cols: S U W G
[104 156 101 183] = riviz
[104 156 101 125] = somev
[105 162  95 118] = nel
[108 170  94  96] = lila
col: [95 94] => W
chg lila: [108 170  94  95] => 4, [96]
chg lila: [109 170  94  96] => 1, [108]
find: [104 156 101 183] => riviz
chg riviz: [104 156 102 183] => 3, [101]
chg nel: [105 162  94 118] => 3, [95]

cols: L R K V
[161 170 146 117] -> puti
[171 166 112  93] -> dopub
[152 143  65  81] -> gisa
[195 187  75 115] -> rivo
[152 143  65 129] -> fad
[153 157 130 129] -> Teg
[171 157 130 129] -> Lut
col: [171 152 195 152 153 171] => L
col: [65 75 65] => K
chg gisa: [152 143  65  80] => 4, [81]
chg Teg: [153 157 130 130] => 4, [129]
find: [161 170 146 117] => puti
col: [170 166 143 187] => R

cols: N Z F E J X Q
[140 132 128 139 128 137 129]  dob
[132  85  91 133  80 149  82]  fef
[143 126 111 140 114 111 117]  tusun
next: [140 132 128 139] => [128 137]
next: [132  85  91] => [133  80]
chg fef: [132  85  91 133  79 149  82] => 5, [80]

cols: C Y D A
[148 133  61 117]  ras
[148 133  61  90]  kose
[ 68 152 151 181]  getim
[112 102 147 147]  vuv
[113  96 149 149]  depi
[113  96 148 146]  Sav
find: [ 68 152 151 181] => getim
col: [149 148] => D

cols: Zogiv sunoz volas Faz Riruk Mos koma
[136 109 132 120 175 145  91]  begi
[114 115 139 146 133 124 131]  sarum
[136 109 132 149 175 145  91]  mup
[175 134 110 126  88 173 125]  bip
[157 109 144 111 134 158  74]  nur
col: [136 175 157] => Zogiv
chg bip: [175 134 110 126  87 173 125] => 5, [88]
col: [136 114 136] => Zogiv
chg sarum: [114 115 139 146 133 124 132] => 7, [131]
col: [145 173] => Mos
next: [109 132 120 175] => [145  91]

cols: Medev sog nilur sofu Viguv reved zumev
[ 89 104 143 116 140 148 133] = Nif
[159 128 123 131 129 106 132] = Nerok
[173 104 143 116 140 148 133] = gado
[184 166 105 147 108 100 119] = viv
[ 64  75 157 102 156 157 143] = let
[104 102 141 116 142 137 136] = Niz
col: [105 157] => nilur
next: [104 102] => [141 116]

cols: Led faza Dutag bovov Tapi bag mekiz ker tosu
[123 151 125 146 156 158 137 142 131] = petug
[123 151 125 146 156 149 138 133 139] = beg
[113 151 125 146 156 158 137 142 131] = Rusir
chg Rusir: [113 151 125 146 156 158 137 142 130] => 9, [131]
chg Rusir: [113 151 125 146 156 158 136 142 131] => 7, [137]
find: [113 151 125 146 156 158 137 142 131] => Rusir
col: [139 131] => tosu
chg beg: [123 151 126 146 156 149 138 133 139] => 3, [125]
chg Rusir: [113 151 125 146 156 158 137 141 131] => 8, [142]

cols: lizim moso bazo vide gumo dar Kesan Tav tif
[157  75 167 110  67  73 171 129 171] = momaz
[121 155 135 129 125 147 108 143 103] = Sevo
[135 121 121 155 135 129 124 111 128] = Fosa
next: [121 155 135 129 124] => [111 128]
chg Fosa: [136 121 121 155 135 129 124 111 128] => 1, [135]

cols: T B H M
[180 135 156 124] = Pigu
[149 131 139 127] = gonus
[137 129 133 127] = rov
[174 134 154 124] = ger
[133 129 131 128] = veri
[147 130 138 126] = Davol
[159 132 145 126] = goda
col: [124 128 126] => M
chg Pigu: [179 135 156 124] => 1, [180]
col: [135 131] => B
find: [180 135 156 124] => Pigu

cols: Magev kenid pifiz rofa lozep muvos bifi
[129 129 124 125 130 131 131] -> mevi
[128 128 126 121 123 134 132] -> Doto
[128 128 126 119 137 124 120] -> lasu
[129 133 127 124 128 128 109] -> befek
[121 139 132 135 126 123 177] -> Vusa
[129 133 127 124 128 128 130] -> Vavo
[114 129 132 139 129 151 117] -> vuto
col: [121 129 114] => Magev
chg befek: [129 133 127 124 128 128 108] => 7, [109]

cols: Falap difek duda Vemun niv
[127 135 179 167 146] = lud
[109 127 135 139 134] = potu
[126 136 176 189 168] = rula
[127 149 103  74 108] = Kevi
[107 142 143 139 148] = pifa
chg potu: [109 128 135 139 134] => 2, [127]
col: [179 135 176 103] => duda

cols: mil lurid zavo lop pife Pekav bab Mudi
[ 89 167 187  88  88 186  85  75]  daf
[ 95 164 179  92  88 179  85  80]  Dibu
[ 89 167 187  88  88 186  85 122]  Tib
[115  64  88 105 177  91 181 121]  zetum
[170 134  83 186 102  82 104 180]  kabet
[122 135 125 142 131 130 136 145]  nunut
[115  64  88 105 177  91 181 163]  mokub
chg mokub: [115  64  88 105 177  91 180 163] => 7, [181]
find: [ 89 167 187  88  88 186  85 122] => Tib
next: [135 125 142 131] => [130 136]

cols: Kupa Sizi lur kuv linuk vika Kamem Zufa
[141 104 127 141 147 136 173 130]  Rigo
[115 147 137 133 119 124 104 118]  Dokat
[156 118  81  87  95 117  97 120]  Fuvu
[156 118 145 140 143 142  97 120]  Vogi
[ 79 185  81  95  87 170 188 158]  ror
[141 104 127 141 147 136 132 121]  guzi
[113 127 111 127 127 145 148 152]  Nosi
chg Fuvu: [156 118  81  87  95 117  98 120] => 7, [97]
next: [81 95 87] => [170 188]
chg Rigo: [140 104 127 141 147 136 173 130] => 1, [141]
chg ror: [ 79 184  81  95  87 170 188 158] => 2, [185]
chg guzi: [141 104 127 141 147 136 132 120] => 8, [121]

cols: Tize baf kefo pif loti
[110  73 112 145 117] : dedim
[ 99 126 113 139  95] : Vebip
[131  66 116 150 112] : lokez
[144  87 135 152 121] : fil
[126  95 113 140 116] : vum
[ 98 175 113 106 141] : pina
[ 62 137 113 148 122] : vuviv
[101 131 121 137  96] : Vuzan
[ 99 179 110 107 139] : pupun
[129 105 116 132 118] : kinis
[ 96 153 136 174 115] : gek
chg dedim: [110  73 113 145 117] => 3, [112]
next: [179 110] => [107 139]

cols: nuba Lef pab nofur Sumav Fimog kever sazu
[ 99  95 153 151 156 119 178 132]  Sif
[162 133 118  84 120 129 127 132]  vutom
[162 131 106 140 137 147 175 125]  sib
[109 157 126 137 156 165 119 120]  kepat
[143 157  99 114  81 136 178  87]  gor
[ 94 147 100 113 114 124  96 108]  naku
[115  90  78 150 120 144 156 104]  tasu
[ 80  98 117 135 131 109 151 111]  Moma
[ 94 125 130 133 121 165 131 102]  suzu
[125  89  68  85 135 108 140 113]  mav
[ 92 135 139 135 111 150 144 119]  sivu
[ 87 121 153 151 134 120 145 118]  radak
next: [121 153] => [151 134]
chg radak: [ 86 121 153 151 134 120 145 118] => 1, [87]
col: [118 106 126  99] => pab
chg suzu: [ 94 125 131 133 121 165 131 102] => 3, [130]

cols: Dok godo Lavi Nobev geve kugem taze
[102 100 139 122  90 134 103] -> tokel
[135 157 127 131 150 118  72] -> Zat
[158 121 141 136 158  92  80] -> Vuvib
[142 156 111 123  95 129 114] -> feruk
[134 101 104  79 139 111 163] -> kiv
[162 134 140 136 129 119 136] -> lotu
[148 123  98 119 118 133 112] -> Sanu
[122 131 119 110 150 139 130] -> mol
[144 100 133 127 119 132 115] -> Nizav
[137 123  96 127 115  94 146] -> vido
[140 140 134 134 128 132 126] -> Bilup
[163 112 144 111 124  85 122] -> Gopek
next: [104  79 139] => [111 163]
next: [123  98 119 118] => [133 112]
col: [141 111 104] => Lavi
col: [102 135] => Dok
chg lotu: [161 134 140 136 129 119 136] => 1, [162]

cols: dedu dumul didu viveg
[128 145 156 170] -> zofik
[ 94 112 122 111] -> tisit
[128 145 113 117] -> durug
[146 114 105 106] -> Megeg
[129 122 120 120] -> fekib
[141 116 104  82] -> nusub
[ 74 105 102  88] -> runud
[142 105 102  88] -> pudef
chg fekib: [129 122 120 119] => 4, [120]
find: [128 145 156 170] => zofik
col: [170 111 117 106 120  82  88] => viveg
chg zofik: [128 145 156 169] => 4, [170]
find: [ 94 112 122 111] => tisit
col: [156 122 113 105] => didu
chg pudef: [142 105 102  89] => 4, [88]

cols: Pumop tir mebi dufik zafot
[160  71 153 108 164]  salip
[160 154 153 108 164]  pusob
[144 109  73 186 147]  vod
[117 166 110  74 177]  sab
chg pusob: [160 153 153 108 164] => 2, [154]
chg vod: [144 109  73 186 148] => 5, [147]
col: [186  74] => dufik
chg pusob: [160 154 153 108 165] => 5, [164]

cols: Gulu nema gaf dano
[ 76 169 101 109] -> fini
[149 180 135 133] -> Tulu
[103 114 184  79] -> suvi
[ 76  71 136 128] -> Tup
[167  76  81  97] -> dozum
find: [103 114 184  79] => suvi
chg Tulu: [149 180 136 133] => 3, [135]
find: [ 76 169 101 109] => fini
col: [ 76 149 103] => Gulu

cols: fuvi Gog tepu Num Paveb
[140  99 110 136 112] -> Subu
[128  83 122 148 138] -> Vubad
[128  83 110 146 126] -> Dediv
col: [128 128] => fuvi
find: [128  83 122 148 138] => Vubad
chg Vubad: [128  83 122 149 138] => 4, [148]
chg Subu: [140  99 110 137 112] => 4, [136]

cols: bive zepap muzu Zelan rop
[180 150 175  98 134] -> kuf
[150 174  93 161 137] -> Nez
[180 134 175  98 134] -> Tilav
[163 100  93 110  76] -> tofom
[119 114  97  81 156] -> dito
[180 134  85 164 129] -> Nizo
next: [134  85] => [164 129]
chg Nizo: [180 135  85 164 129] => 2, [134]
col: [150 174] => zepap
next: [150 175] => [ 98 134]
next: [150 174] => [ 93 161]

cols: Mefeb rulop bov lom lutip gifo Paza Puzev kibik
[102 104 133 137  98 103 115  99 104] = vob
[ 96  98 139 139  93 100 113  92 101] = kal
[174 183  70 114 168 172 161 168 140] = Vig
[114 128 113 153 107 121 137 105  94] = Zare
[155 162  89 131 137 157 164 135 117] = domul
[ 88  83 155 122  98  86  90 100 115] = kosir
[ 83 154 122  98 161 134 111 163 165] = duna
next: [ 83 155 122  98] => [86 90]
col: [104  98 183 128 162] => rulop

cols: lefe ver Kun Rona pof
[ 78 119 109 160 139]  fivi
[103 123 121 158 138]  mesu
[106 121 124 144 149]  Befib
[106 121 123 164 150]  zake
[124 121 126 159 138]  zep
[ 74 137 107 157 128]  Vov
next: [121 123] => [164 150]
next: [123 121] => [158 138]
next: [124 121] => [126 159]
col: [158 144 164 159] => Rona
chg Befib: [106 121 125 144 149] => 3, [124]
chg zake: [106 121 123 165 150] => 4, [164]
find: [106 121 124 144 149] => Befib

cols: Kom dabul pogud dis panil
[ 98  82  79 136 114] : keb
[112 147 160 153 131] : Tob
[158 167 162 139  85] : feb
[ 95 117 105 111 131] : Goz
[140 171 167 112 127] : keli
[147 112  91 142  75] : dunu
next: [82 79] => [136 114]
next: [147 112] => [ 91 142]
chg Tob: [112 147 159 153 131] => 3, [160]

cols: Tuzet Kalo razas ture bube bos sofe
[145 151  77 129 100 159 120] : Tura
[133 133 102 116 103 149 141] : zopo
[126 126 140 133 141 118 120] : piri
[136 138 114 134 129 132 113] : bedi
[144 147 110 151 133 133  98] : reki
[128 129 118 119 117 135 136] : tuzik
next: [116 103] => [149 141]
next: [133 102] => [116 103]
chg bedi: [136 139 114 134 129 132 113] => 2, [138]

cols: gaguv Melo vufik dab
[117  85 145 153] = ped
[137 119 107 148] = Vivis
[135 128  91 135] = Kilod
[142 103 123 183] = manak
[142 136 104 143] = nesom
find: [117  85 145 153] => ped
chg manak: [142 103 122 183] => 3, [123]
chg Vivis: [137 119 106 148] => 3, [107]

cols: Sene Fidu vini fufa Nebud Sima tati bazud Vil
[134 107 133 113 139 128 121 121 118] : Sulof
[120 130 133 131 128 126 133 142 135] : fitav
[134 152 155 126 128 122 129 115 135] : nef
[117 105 130 138 137 124 133 135 126] : zuv
[185 166 133 119 137 140 139 122 122] : Vukov
[135 142 128  95 121 131 124 123 120] : zedi
[138 128 127 127 122 124 116 129 126] : dof
[136 112 121 113 122 132 116 132 134] : zese
[126 132 139 129 127 123 135 121 134] : tel
[135 121 137 126 134 134 133 124 140] : sobof
[130 131 120 126 133 128 125 138 105] : leb
next: [107 133 113 139 128 121] => [121 118]
chg leb: [130 131 120 127 133 128 125 138 105] => 4, [126]
next: [130 131 120 126 133 128] => [125 138]
chg dof: [138 128 127 127 122 124 115 129 126] => 7, [116]

cols: golab damer duge tevar gan
[127 134 134 122 134]  Bife
[131 130 161  83 129]  saben
[141 153 133  88 117]  baso
[141 153 181 188 155]  fata
col: [122  83] => tevar
col: [134 129 117] => gan

cols: dev nal konu nini naf sazap
[134 112 161 132 104 156] -> luf
[161 154 146 120 158 117] -> Pakuz
[ 73 144 120 108 111 112] -> neto
[156 135 111 112  94 109] -> sur
[148 135 113 145 166 126] -> Zef
[140 168 111  97 137 121] -> Madug
[ 99 136 110 168 149 117] -> kug
[142 162 154 118 185 107] -> mifo
next: [144 120 108] => [111 112]
next: [162 154] => [118 185]

cols: sirap Bamuz Nelub rivof sena
[180 109 116 137 116] -> duf
[107  88 177  61  93] -> zadeb
[108 133 143 133 101] -> Tid
col: [ 88 133] => Bamuz
chg duf: [180 108 116 137 116] => 2, [109]
col: [ 61 133] => rivof
next: [133 143] => [133 101]
chg Tid: [108 133 143 133 100] => 5, [101]
chg zadeb: [108  88 177  61  93] => 1, [107]
col: [177 143] => Nelub

cols: fepi keduf fusa depa Bita
[120 144 123 123 116] = Kiled
[145 154  74 112 120] = nepab
[169 125 126 171 124] = Mure
[121 144 123 119 127] = Libe
[113 129  93 123 148] = dup
[ 83  93 148 148 135] = Mobi
[ 83  93  99 148 135] = lovem
[129 131 138 132 130] = sata
[138 142 137 141 110] = lim
[142 138  79 165 130] = far
[119 124 106 130 150] = fevi
col: [116 120 124 127 148 135 135 130 110 130] => Bita
chg nepab: [145 155  74 112 120] => 2, [154]
find: [121 144 123 119 127] => Libe
chg Kiled: [120 144 122 123 116] => 3, [123]
chg sata: [129 131 138 132 129] => 5, [130]
next: [142 138] => [ 79 165]

cols: fak mefo Lisot Fabu
[157 166 144  83] -> dide
[160 169 144 143] -> nasi
[160 169 141 151] -> bupib
col: [166 169] => mefo
find: [160 169 141 151] => bupib
find: [157 166 144  83] => dide
find: [160 169 144 143] => nasi

cols: kavos riber Bezug Lok tas Tulag leme koli Zum
[ 99  98 143  92 136 142 144 165 162] = fip
[137 157 181 136 127 112 153 155 161] = putu
[131 111 142  83 126 145 121 155 115] = Sutek
[119 141 123  92 136 145 176 113 102] = dor
chg putu: [137 157 180 136 127 112 153 155 161] => 3, [181]
col: [142 112] => Tulag
col: [127 126] => tas
chg putu: [137 157 181 136 127 112 154 155 161] => 7, [153]

